One vector is turned by the same rotation once a step. Each row is the vector after some number of steps, and that number follows the row.
The counts run from 0 to 194.
[  3.2   0.7   4.3 -23.0  -2.6 -15.2 -12.6   9.7   6.2 -12.4  11.6 -15.0
 -22.4 -11.1  34.7 -20.7 -13.8  31.0   2.5 -15.9   0.9  -7.2   7.3  15.1
   0.2  -4.3  13.0 -16.6 -14.1  19.7 -15.9 -25.6  34.0  23.5  -7.3   0.3
 -13.1  -6.4  12.9 -26.0   5.3   5.2  30.6 -17.0  14.2  12.7  42.3 -16.9
  13.6  15.5 -24.4 -29.8  -6.3 -24.7 -19.3 -16.1  36.1 -13.1 -21.7 -19.2
  15.7   5.7  -6.6 -33.8   0.2   4.4] => 36
[-23.5  -9.4 -14.9  22.2 -15.3 -23.1  -0.5  -5.6  16.5 -40.6   8.5   0.4
 -14.3 -11.5  26.6 -24.6  16.6  -1.7 -11.2  -0.9 -11.0  -9.6  -5.5   5.1
 -25.2   0.2  20.9 -10.2 -24.2   0.0   4.4 -13.9 -16.3  24.6 -10.7   8.2
 -31.1   3.0   8.7  15.6 -17.8  10.8  14.1 -13.9  -1.1   7.6 -20.1   3.4
  21.8  25.5  14.8 -17.5 -18.6  13.3 -30.5 -35.6  -3.6  23.5 -16.0  -7.3
   1.7  29.1 -28.1 -26.0  21.8  25.3] => 53
[-17.3 -22.5  22.4   1.7  10.9   7.7 -10.3 -12.1  -9.2  -3.6  12.8   5.1
 -14.6  -2.3  22.2 -41.5  21.4   7.6  -9.5   8.1 -33.0   2.6 -18.0  20.2
 -20.2  13.0  10.6 -27.0 -12.9  -3.9 -11.5 -56.7  -1.5   0.0   9.0   3.7
   0.5 -22.0   2.7 -10.3 -21.8  10.3  10.0   4.3  42.6  -3.7  16.4 -18.9
  31.0   4.2  -6.3 -14.2  -1.5   5.7 -33.1  -5.0  -3.8   4.0  -1.2  -5.8
  -3.1  -4.6 -17.1 -37.4  22.4 -19.6] => 175
[  5.9   8.8 -21.5 -13.9  -8.1 -33.8   7.1  32.2   1.4   7.9  11.9 -10.0
  12.9 -14.0  -1.6   9.4   8.6   4.5  17.0 -18.3  -1.8  11.0  17.2  26.5
  -5.9  -7.5  12.4  -3.8 -37.9  33.5  -4.4 -34.8  -7.4  27.9  14.6   5.9
 -12.7 -10.0   4.5  -8.6  -5.2  20.9  34.0 -20.1  -1.5  -3.1  21.3   1.5
  22.8  30.3 -11.5 -13.8  16.9 -11.0 -37.3 -17.7  35.7 -24.9 -26.1  -5.8
  12.6 -16.8 -24.4 -12.2   6.5   4.5] => 125
[ -8.2  16.0 -12.8 -16.5  -4.0  -2.2 -12.7   6.1 -11.1 -23.2  12.5  13.6
  11.4  -9.6  -5.2   6.7   9.6   2.3 -32.2 -19.2  -6.5 -10.1 -13.7  17.1
 -53.2  19.4  18.1  -8.8 -42.8  29.2   0.4 -28.0  -9.3  16.7  36.7  -0.9
  -1.7   2.1  -0.6 -12.9 -25.1  17.6  14.8  12.0  -0.6  17.2  22.5   2.0
  19.6  36.2 -12.5  -7.5  16.1  13.5 -29.5 -20.1  24.6  -2.6 -14.2   8.4
  10.3   6.7  -7.1  -5.0  27.9  14.7] => 64
[ 26.4 -19.7  35.1 -26.0   3.9  -8.8  -2.9   0.5 -49.6 -31.4  18.5  -6.7
 -12.3  -5.5   5.8 -18.7  33.3  18.1  -4.2 -13.7   7.6  -8.6  12.7  11.9
   4.0 -14.9  -6.4 -11.2  -8.2   4.2  25.0 -16.7 -28.2   1.6   1.8  11.8
  -8.8  -1.6   2.7  11.1 -35.3   2.2  24.4 -10.6   6.4   3.9   5.6  -2.9
   3.2  -7.7 -24.4 -29.7 -20.1 -20.7 -27.9 -44.2   8.5   5.7 -11.3 -26.4
 -14.1   4.8  -1.2 -19.8  13.9 -14.7] => 138
[ -1.7  15.8   5.8  22.5 -20.8   2.5   4.2 -14.2  -7.2 -19.4   9.9 -23.4
 -15.2  10.8  18.2   5.7   3.2  21.1  10.4   3.3 -12.7  16.0   1.9  36.5
  -8.9   2.4  -3.3 -24.0 -12.5  26.0  13.3 -16.7   7.1   5.8  -3.2  -7.9
  -3.8  -3.2 -19.1 -19.6 -29.1  -9.1  38.3 -22.0   6.3   9.7   3.2 -19.8
   8.5   2.7  -1.0 -27.7  21.9 -22.5 -28.3 -47.0  14.1 -37.6 -19.2 -28.3
  -0.5  -2.4 -16.7  15.8   7.0 -12.6] => 149
[-27.4 -14.3  -0.8  17.4   9.3 -11.9   3.4  -1.8  -5.2  -5.3   4.8 -25.9
 -19.6   6.0  11.6 -13.3   4.3  25.9 -17.4 -33.9   0.3 -22.2  -9.4  -6.9
 -21.7 -12.2  14.2  -9.1  -8.8  21.6  -6.7 -24.2  10.0  36.3 -16.0   9.3
 -11.6   3.7 -14.7 -18.1  -6.6   3.9  26.9  -5.6  30.5  20.5  -3.6 -17.3
  20.5   8.1 -38.6 -31.8  -8.4  -1.5 -32.5 -24.1  28.5  26.0 -17.2   9.0
 -31.5 -12.2  -1.7 -15.0  14.9 -15.0] => 118
[ 13.1 -31.1  22.4 -31.1  -1.6   2.9  -2.4 -15.3 -55.9 -27.3  14.0 -22.1
   2.1  -9.4  -0.3 -19.2  40.3   9.7 -10.8 -19.3   1.0  -4.6  -1.9  13.5
  -0.8  -5.4  -1.0 -13.3  -8.5   0.4  17.3 -11.1 -34.9  -7.0  -1.1  15.5
  -1.5  10.7  11.4  -4.9 -45.2  -3.0  21.9 -13.1   7.2  -4.6   1.6   9.4
   7.3  -4.1 -22.1 -37.6 -20.8  -9.9 -17.1 -28.2   7.8  17.1   2.8  -7.3
 -28.2  -3.2  -5.7 -17.9   4.9 -12.9] => 139
[ 20.1   8.1   3.1  -0.5  -1.3 -40.4  31.3  -2.8 -26.0  -0.2   3.0 -10.8
  14.9 -27.3  -0.6 -19.4  31.2  -4.9  15.1   0.8 -12.9  11.3  35.9  28.7
  -9.4  -6.1  18.0   3.0 -36.1  18.8  10.8  -5.4 -20.0  19.5 -17.7  15.1
 -36.6  -2.6   9.3 -29.7  -8.9   7.3  26.7 -18.8  12.1 -15.3  -2.6  -0.8
  12.9  -5.4  -6.0  -3.7   1.8 -12.5 -20.0 -19.3  17.2 -25.2  -1.2   7.5
   9.4   8.1 -24.5 -26.5   1.2  18.9] => 25
[-26.6  -6.2  -4.5   2.7  -7.2  -3.5 -17.6  -5.9   5.0 -23.9  30.6 -13.0
 -24.3  -7.1  27.5 -29.2 -15.3  13.0 -28.0  -2.1 -12.6   3.8  -9.7  31.4
 -18.5  22.6  19.7 -35.3 -16.5  -1.1 -10.7 -30.7  16.7 -11.6   7.7   2.2
 -27.7   4.3  23.1 -32.4   7.7  -5.2  18.5  17.0  15.2   6.5  35.2 -17.7
   6.9  13.8   8.6 -18.7  -3.6 -15.5 -37.0 -25.9  20.1  -8.6 -19.3  -7.2
  19.9  -6.4  -6.6 -15.4  -2.6  18.4] => 34
[ -8.2 -25.0  12.4   4.9  -0.9 -38.0   0.6 -10.9   4.6 -32.9   9.1  -2.7
 -27.9  -6.2  24.5 -32.2  12.0   8.8   0.6  -4.2  -4.7 -14.0  17.2   9.4
  -7.7   0.6  -9.9 -20.8 -28.2   7.6   7.0 -39.7  -1.8  10.2 -26.8  13.2
 -32.6 -28.6 -13.4  -3.7  -6.7  16.2  21.1  -8.8   2.9   1.9 -26.6  14.4
   2.3  16.3  -2.7 -31.0 -27.6  -2.9 -26.4 -14.8  12.2   6.1  -1.2  -1.4
 -24.2   5.0 -15.2 -39.1  10.0  -8.2] => 55
[  4.5  12.8   6.8 -20.9   0.1   2.6 -27.8   0.2 -28.2 -19.0  18.2  -1.2
  -7.1 -17.4   1.0 -31.1  40.5 -15.7  -2.0 -22.5 -12.0   6.9  -0.3  29.0
 -35.3   6.1  36.3 -24.1 -15.1  22.7  11.9  -4.1 -24.7   0.4  26.8   4.3
 -25.4   3.0  21.3  -2.8 -17.0   2.6 -14.6  20.4   4.7  -8.4  20.0   6.1
  10.6  26.0   3.8   7.5 -18.5  31.2 -34.2  -3.1   8.4 -10.4 -19.4  -0.1
  21.1  21.1 -31.1 -10.0  12.1  19.2] => 164
[ -0.4   1.9  25.6  -2.3 -25.2   1.0  -8.4 -10.8 -10.5 -27.1   8.2 -22.8
 -14.9  -8.3  -7.8 -47.5  28.5 -19.2  18.5 -18.1 -20.6   4.4   1.8  18.2
 -21.5   2.2   5.3 -21.7   9.2  37.3  25.6   2.6 -31.3  12.4  -9.5  -9.8
 -20.6   1.1 -35.3  -8.1 -11.9  -1.5   2.0 -11.2   2.1   5.2 -31.1   0.3
   7.2  -4.1 -10.5 -30.9 -30.9  -7.4 -26.4  -8.7  -8.2  -5.9  -1.1  -1.6
  -3.7  21.0 -19.1   7.5   9.2 -13.3] => 168
[  6.2 -16.6  -4.3  -8.9  -2.6  -1.3  -5.7   8.5  -1.0   0.8  25.5  -7.3
   4.5  -8.1 -13.3 -31.9  25.2 -27.2   7.5 -20.2 -15.4  -5.1  -3.1  15.1
 -18.8   2.1  56.9 -22.1 -13.9  39.6  12.5  -2.9 -28.5  17.4  10.2  14.8
 -35.7  14.3  17.1  -3.6  14.8   6.6  -8.6  16.0   9.6  -2.3  -7.7  14.5
  12.4  10.9  -9.5  10.9 -23.2  14.8 -50.3  -0.2  10.1   4.9 -11.5   7.5
  11.1  14.5 -34.8  -3.1  24.8  11.6] => 105
[-13.2 -17.8  14.4  -0.5  15.4   6.0 -12.4  -8.1 -21.5  -1.9  -7.4  -0.2
 -10.7   3.4  25.8 -36.5  10.1  24.3   2.5  -1.5 -21.9  -8.4 -25.8  12.6
 -15.2   8.6  28.7 -16.2 -10.0   6.2 -24.0 -43.8   3.2  19.5   2.2  12.0
  -3.5 -12.1   3.4 -20.7 -22.6  11.9  12.5 -11.2  45.1  -2.5  28.9 -13.2
  24.6   4.5 -22.4 -22.1   0.3   5.9 -29.8  -9.3  21.7  17.1   3.6   5.1
  -7.1   2.6 -28.5 -37.7  26.1 -15.4] => 176
[ 19.4   6.9   3.7   2.6   1.5 -31.1  36.7  -6.5 -18.0  -5.3  26.2  -4.2
  17.4 -19.2   8.2 -15.4  32.0 -12.3  19.6  -2.7  -6.0  -7.5  30.5  17.7
  -2.9  -7.3  34.9   6.1 -23.9   5.3   8.5  -7.0 -30.2  12.2  -1.5  19.4
 -21.0  19.5  24.9 -24.9 -31.8  -1.8  27.7   1.6  25.2  -2.4  19.3   1.2
  20.5  10.3  -2.9   4.8  14.4   9.4 -35.7 -43.5  10.2  -7.9  -8.9  -5.7
   2.8  15.8 -28.4 -28.4  12.0  27.9] => 24
[-33.0 -10.2   2.3  23.8 -18.2   1.3   7.8  -2.5  -6.2 -22.1   1.9 -38.3
 -11.4 -12.6  28.2 -32.4  19.2   0.7 -11.8  -6.3   0.5  16.5  -6.3   5.2
 -22.4  -3.8   2.3 -22.5   9.8  -7.7   4.9  -1.2 -14.5   9.0   9.3  -6.1
 -25.3   6.6  16.0  -4.8  -7.7 -21.1  21.0   1.2  18.9 -27.2   0.5 -14.3
   4.0   9.7  10.4 -33.8 -16.1  11.1 -49.7 -28.7 -13.8  19.4 -26.4  15.4
   4.1   2.0 -21.7 -15.9  -1.9   6.5] => 111
[ 22.0  12.8  -9.1 -37.3 -33.0 -23.5  -2.6 -11.8   7.4  -0.1  22.5  -7.5
   8.0 -14.8 -14.7 -17.0  47.8 -25.0  10.2 -38.6  16.2 -12.9   7.0  35.5
  -3.7   1.3  15.5   2.1 -38.1  21.7  16.5   6.2 -17.4  37.7   3.6  -0.3
  -3.0  16.2  26.4  -0.4 -17.6  -4.2  15.9 -30.0  -2.9  -9.2  25.0 -17.6
  10.3 -13.2  -9.5 -15.3  -8.3   9.5 -34.1  -8.4   8.5 -11.5 -14.6  -1.5
   8.6  -1.8 -16.8 -23.7  12.7  12.1] => 102
[ -6.5  -7.5  16.0  20.8  12.0  -9.1  11.5 -28.0 -17.3 -24.1  36.0 -11.3
  10.5 -11.7   9.8  -2.0  31.0 -10.2 -12.7 -11.8   6.4 -12.8   3.2   9.9
 -30.6   7.7  25.3  -8.5 -10.2   9.6  14.2  10.0 -29.8  12.6  -5.2  24.7
 -13.7   1.8   8.8 -17.4 -41.6 -21.4  12.6  31.7  12.8   0.5   4.0   5.2
   8.5  -5.4 -11.5   4.5 -12.2  30.5 -37.7 -38.3   4.3   2.0 -25.2   8.6
  -9.0   1.4  -6.9 -12.8   1.9  18.6] => 82
[-18.3   4.7   9.2 -19.2  -9.9  -7.7  -6.9   2.9 -21.4 -32.9   6.1  -3.4
  13.4  -6.9  -5.1   1.5  26.5   3.6 -20.0 -23.1  12.4  19.0  -4.5  32.1
 -28.2  20.7  -8.2  -1.7 -43.2   5.7   1.4 -36.9  -8.9   0.8  14.7   9.6
  16.5 -14.8  -7.1 -31.5 -40.9   1.0  23.0 -10.5   3.5 -13.3  27.6 -10.9
  -1.6  10.5 -13.3 -37.3   1.4  -7.2 -31.3 -14.7  26.7  -4.1  21.1  18.9
 -13.6 -30.2  -0.3 -21.5   1.9  -7.3] => 62
[  7.8 -25.0  26.8 -19.0  17.6 -11.5   0.5   8.7 -23.9 -14.6  19.2 -20.6
 -14.6  -1.6  40.0 -21.7  -2.3  19.6  14.8  -0.5  13.7 -15.9   8.7   0.1
  11.8 -13.5  12.4 -13.7  -2.0   4.0  -1.2 -12.0  -7.9  16.5   1.2  22.1
 -27.2 -11.2  14.9   0.9 -18.1 -10.6  25.8   1.0  10.3  -2.2  18.2  17.5
  11.3  22.0 -32.7 -23.0 -18.4  -9.3 -32.8 -38.6  17.9   9.8 -36.7 -34.9
 -10.8  12.6 -12.2 -36.7   8.5   6.7] => 136
[  7.6   9.7  11.2 -31.1 -12.2 -12.0 -10.7  -6.0 -17.5 -21.7  30.1 -17.3
   9.8 -17.0   1.5 -13.9  45.4 -25.0  12.6 -23.1  22.0  19.5  16.1  41.1
  -5.9   7.3   9.2 -22.0 -30.1   7.0  15.9  -8.0 -14.8   6.3  16.0   8.9
   9.4  -8.1  11.7 -10.9 -20.0 -17.0 -10.9   0.5 -17.5 -27.2  32.5  -3.5
  -3.5  -1.7  -4.5 -23.8 -29.5  13.8 -35.8  -7.3  -1.3 -23.8  -8.3  10.9
  -0.1 -11.6  -8.8 -19.5  -5.8   5.4] => 162
[ -3.2 -17.4  21.1  10.6  10.2   0.7  -3.8 -42.1 -40.8 -26.9  33.6 -20.5
   3.2  -7.7   4.3   7.5  32.7 -18.5 -21.5 -19.0   9.9  -1.4  -1.1  21.7
 -25.5   2.5  18.5 -15.2 -14.7   6.5  18.1   9.0 -31.5  11.9 -12.3  32.5
 -13.7  -3.4  15.3 -35.4 -35.1 -26.5  -1.9  17.5  15.7  -7.0 -13.7  14.6
  -1.1 -18.9 -15.0 -12.2 -22.1  26.3 -29.5 -17.9   0.0  14.9 -11.4  16.5
 -16.7 -10.8  -5.9  -9.3   7.4   8.8] => 81
[ 11.8   0.0   1.3 -11.3 -10.5  20.7  -6.5  33.8 -14.1  20.7  10.5 -21.1
   3.1   1.8   2.8 -18.4   3.4  -3.2  -3.4   8.3  -1.5   9.3 -18.1  21.0
 -13.0   7.4  30.2 -36.7  -2.7  33.9  15.9 -31.7 -23.5   6.7  40.0   3.6
 -13.6   1.9  11.1  -0.9  16.2 -16.3   8.7  -5.7   4.2 -17.9  14.5   9.1
  -2.0   5.1 -18.4 -43.1  -6.0 -18.4 -44.7  -0.9  14.5 -17.8 -20.9  13.1
  11.8  -1.6 -19.9   5.8  28.0  -8.3] => 187
[  8.6   2.4  29.1   5.6  11.3 -27.4  23.6 -12.2 -23.9 -13.8  17.8 -10.7
   2.6 -22.6   8.5 -17.7  27.5 -10.9  13.4  -4.3 -20.5  20.9  34.2  32.3
 -27.7   7.8  10.4 -12.9 -22.8  16.7  20.6 -24.5 -22.8  -3.3   0.0   7.7
 -20.0 -32.5 -13.3 -32.7 -11.4  -5.3  18.3  15.3   7.8 -10.9  13.1  -5.6
  -4.6   5.3 -11.5   0.7  -0.6 -10.8 -41.4 -19.3   3.4 -42.6  -2.9   7.6
  -3.3   1.3  -8.6 -21.5   4.8 -12.9] => 85
[  0.4 -11.9  -0.6 -30.4 -47.7 -12.6  -9.6  -2.2  23.7 -24.2  14.5 -18.2
  -0.5 -19.7  17.1 -15.8   0.1 -23.1  -6.1  -2.6  -4.4  -6.0   0.2  18.6
 -21.2   0.6 -17.2  -7.4 -16.0  13.8  10.6  -0.9 -11.5  24.2   3.7   7.8
  -3.9  -6.6  18.4  -1.0  -5.8  12.8  45.6 -21.2  -9.0  -1.6  15.4   3.8
  23.7   7.8  -3.2 -44.6   5.0 -24.1 -27.3 -10.9  -2.7 -18.0 -34.5 -29.4
  13.7  18.3 -11.7 -13.4  19.6  25.1] => 13
[-18.7 -42.4   8.1 -21.4 -17.8  -3.1 -23.7 -15.0  -2.5 -19.0  37.9 -11.4
 -13.4 -11.4   6.8 -23.0   4.6 -25.6 -36.7  -7.5 -14.4  -3.5 -11.4   7.0
 -32.1   8.1 -11.7 -18.6 -21.3  11.4  10.0  -0.9 -17.9   6.7   7.4  13.0
 -26.5 -17.1  20.4   0.6   8.9   8.3  22.3  20.5   4.8 -12.4  -9.1  17.2
   9.6   6.2  -5.0 -33.4 -22.3  -3.4 -31.8   1.1  -9.1  17.1 -29.3 -15.5
   3.3  12.6   6.0 -16.6  24.4  12.3] => 193
[-17.9  -9.5  11.9  10.1 -25.6  -0.5  14.6   5.0  -3.5 -11.0  18.7 -45.7
 -19.7 -12.7   1.0 -44.3  20.0 -14.1  16.4 -12.4  -5.9  15.5   3.5  17.4
  10.6   1.7   5.9 -28.1  19.5  24.7  21.0 -20.2 -31.1   8.6  -6.3   3.3
 -26.2   8.1  -6.8  10.4  -7.5 -23.4  11.6  -2.9   7.2 -24.6 -22.8  -1.4
  -7.3  -3.9 -16.7 -40.0 -38.4 -15.1 -46.9 -30.4  -3.0  -7.8  -7.2   4.1
  -4.9  -0.5 -27.9   9.6  -1.2 -24.3] => 109
[-31.3  -4.1   1.6  21.6 -19.0 -10.9  20.0  -2.5  13.5 -22.7  12.5 -21.2
 -24.1 -18.8  35.9 -40.9   6.4   3.9 -12.7  -0.3  -4.2   5.1  -1.8   7.5
 -31.6 -13.4   9.1 -10.0   3.6  -8.3   7.2  -8.0 -11.4  23.0   3.4  -8.9
 -21.8  12.0  20.6  13.1 -18.9  -8.7  30.1  -1.4  25.6  -8.5   3.7 -26.4
  26.3  28.6  16.7 -24.8  -4.7   1.5 -44.7 -41.9 -16.3  23.9 -24.5   3.4
  22.4  13.5 -26.4 -17.7  11.4   8.0] => 112
[  6.6  10.3  23.4 -11.4  -9.4 -23.2 -12.6   5.7  -7.7 -20.6   2.6 -12.3
 -13.6 -15.2   2.1 -38.9  32.1 -22.3  39.2 -33.4  -6.3  -2.2  16.4  12.4
 -34.8 -13.1   9.9 -14.9  -3.6  40.0  25.9   1.7 -18.5  20.4 -10.8  -9.5
 -28.7 -11.3 -39.7   0.7  -5.0   2.1   1.9  -5.9  -2.9  10.9 -18.4   1.7
   0.9   0.5  -6.3 -14.2 -27.2  -7.0 -30.0  -8.3  -1.6 -21.7 -28.6 -11.1
  -4.8  23.3 -22.2  -1.0  16.2 -17.5] => 167
[  6.9  12.6  18.5  17.0  -2.2  14.8   6.1   6.3 -42.4  -8.7   1.3 -22.8
  12.6 -15.2  15.2 -35.8   6.4   5.6   9.0   4.1 -28.4   8.3   1.2  17.1
 -36.9  11.9  32.4 -20.6   7.6  18.9  11.1 -21.6 -19.0   4.6  17.6  -3.2
 -24.0   0.7  -3.0 -50.1 -21.9 -11.9  11.2   9.9  22.6 -10.3  18.6  -0.1
   3.4  18.8 -12.3 -18.1   5.5 -14.7 -21.8 -15.4  18.5  -6.5   8.3  10.1
  17.2  22.3 -24.5   0.1  18.7   1.1] => 87
[ -3.5  -3.3   3.1   2.7 -10.4  -1.3 -10.6  -3.0  17.5 -13.8  19.3 -14.8
 -23.6  -0.7  35.4 -40.2 -17.3  17.4  -5.9  -2.0  -8.9  -3.9  -3.9  14.3
  -8.6  19.4  32.1 -18.7 -16.1   1.5 -18.9 -32.6  26.2   5.9   1.6   7.4
 -15.6   6.1  22.6 -31.3  -6.6   3.2  26.9   2.1  12.1  13.0  41.9 -19.2
  16.6  27.2 -15.3 -15.7  -7.3 -19.6 -30.3 -31.3  28.4  -9.4 -17.3  -7.2
  18.1   5.4 -12.8 -25.9  12.4   9.6] => 35
[-15.6   2.6   5.1  -8.9 -31.2  27.6 -13.9  13.8 -23.3  -4.3  10.8 -48.8
   5.0  -5.3   9.6  -1.6  -5.7 -17.1 -14.3  -3.0   2.7  19.8 -31.4   9.3
 -17.8  10.1   8.5 -22.2   4.9  29.2  15.4  -5.9 -13.6   8.8  34.6  -3.5
  -6.0  -3.9   9.8 -29.4  -5.3 -24.5  32.9   2.0   4.7 -18.4  19.8   8.6
   3.2  10.8 -27.1 -49.8  -0.6 -22.3 -40.4 -11.9   9.8 -17.3 -31.3  -0.3
  12.4  -2.9 -11.3  20.4  14.3   3.1] => 10
[  1.0  25.7   9.0  14.0 -42.0  -5.4  -0.7 -19.9   5.4 -34.0   3.6 -21.0
 -14.5 -18.9  13.3 -20.2   5.2   8.8  -6.2 -11.3  -7.8   1.4  -4.7  26.0
 -41.2  12.2   2.4  -5.6 -18.5  25.3  23.7   1.5  -8.3  14.0 -19.4 -15.8
  -5.8  12.8 -23.9 -32.2 -19.0   0.0  30.9 -11.8   8.9  20.3 -10.2 -22.7
   6.1  -5.4  -6.7 -39.4   4.1 -38.1 -18.1 -23.3  -0.4 -26.7 -14.8  -6.5
  13.7  17.9  -7.2   4.8  13.3   1.5] => 90
[-15.0 -25.4  -6.4  14.0  -3.3 -35.1  10.8  -3.5  19.8 -37.3   8.4   8.3
 -18.7 -16.2  30.8 -27.7  13.6  12.0   8.0 -10.9   6.9 -14.4   3.0  10.0
 -14.1  -1.5   2.5  -7.1 -26.2   3.6  -1.6 -34.0  -1.9  27.8 -27.1   9.5
 -22.7 -16.8  -5.8  14.6 -14.1  16.2  25.6  -9.8 -12.0   4.8 -19.2  12.6
  16.4  17.1   8.9 -27.6 -19.5  -2.2 -23.9 -26.2  16.0  12.4  -8.4  -6.8
  -6.8  26.0 -19.7 -42.3  21.5  12.5] => 54
[  6.0  14.9  -9.0 -15.4   2.1 -11.3  -3.3  20.8  -0.3 -22.5  14.7  -2.8
  17.9  -1.0  10.9  19.7   7.6   2.8  -2.0 -19.5  -5.1 -23.6  -5.3  14.7
 -41.6  18.0  23.2  -4.4 -43.0  44.7   1.6 -25.8  -3.4  28.5  19.3   1.7
  -8.3  -8.5 -12.5 -18.3 -15.3  20.7  19.1   5.5 -17.9  12.4  14.7   7.8
  16.8  37.6 -20.0 -17.0  11.8   4.4 -33.5 -13.4  42.5 -10.8 -18.5  -2.4
   1.3   4.7 -13.2  -4.5  23.3  11.1] => 65
[  8.2 -32.2  21.7  -6.5   3.3 -17.1   3.6 -22.7  -4.4  17.9  17.8 -34.4
 -10.3  -7.3  22.6  -4.6  12.6  -5.5   2.9 -17.5   5.0 -21.5   8.7 -11.4
  17.2 -25.3   9.8   0.2   5.3  23.7   0.1  13.6  -7.3  30.1 -18.5  34.9
 -17.6  -1.2  11.2  -9.9  -6.0  -5.2  29.3  -1.8  17.0  19.0  -1.3  14.8
  23.7 -27.5 -39.2 -17.2 -13.5   2.4 -30.7 -18.8  12.0  10.9 -41.1 -33.8
 -25.8   0.8  -6.7  -9.7  12.3   0.9] => 18
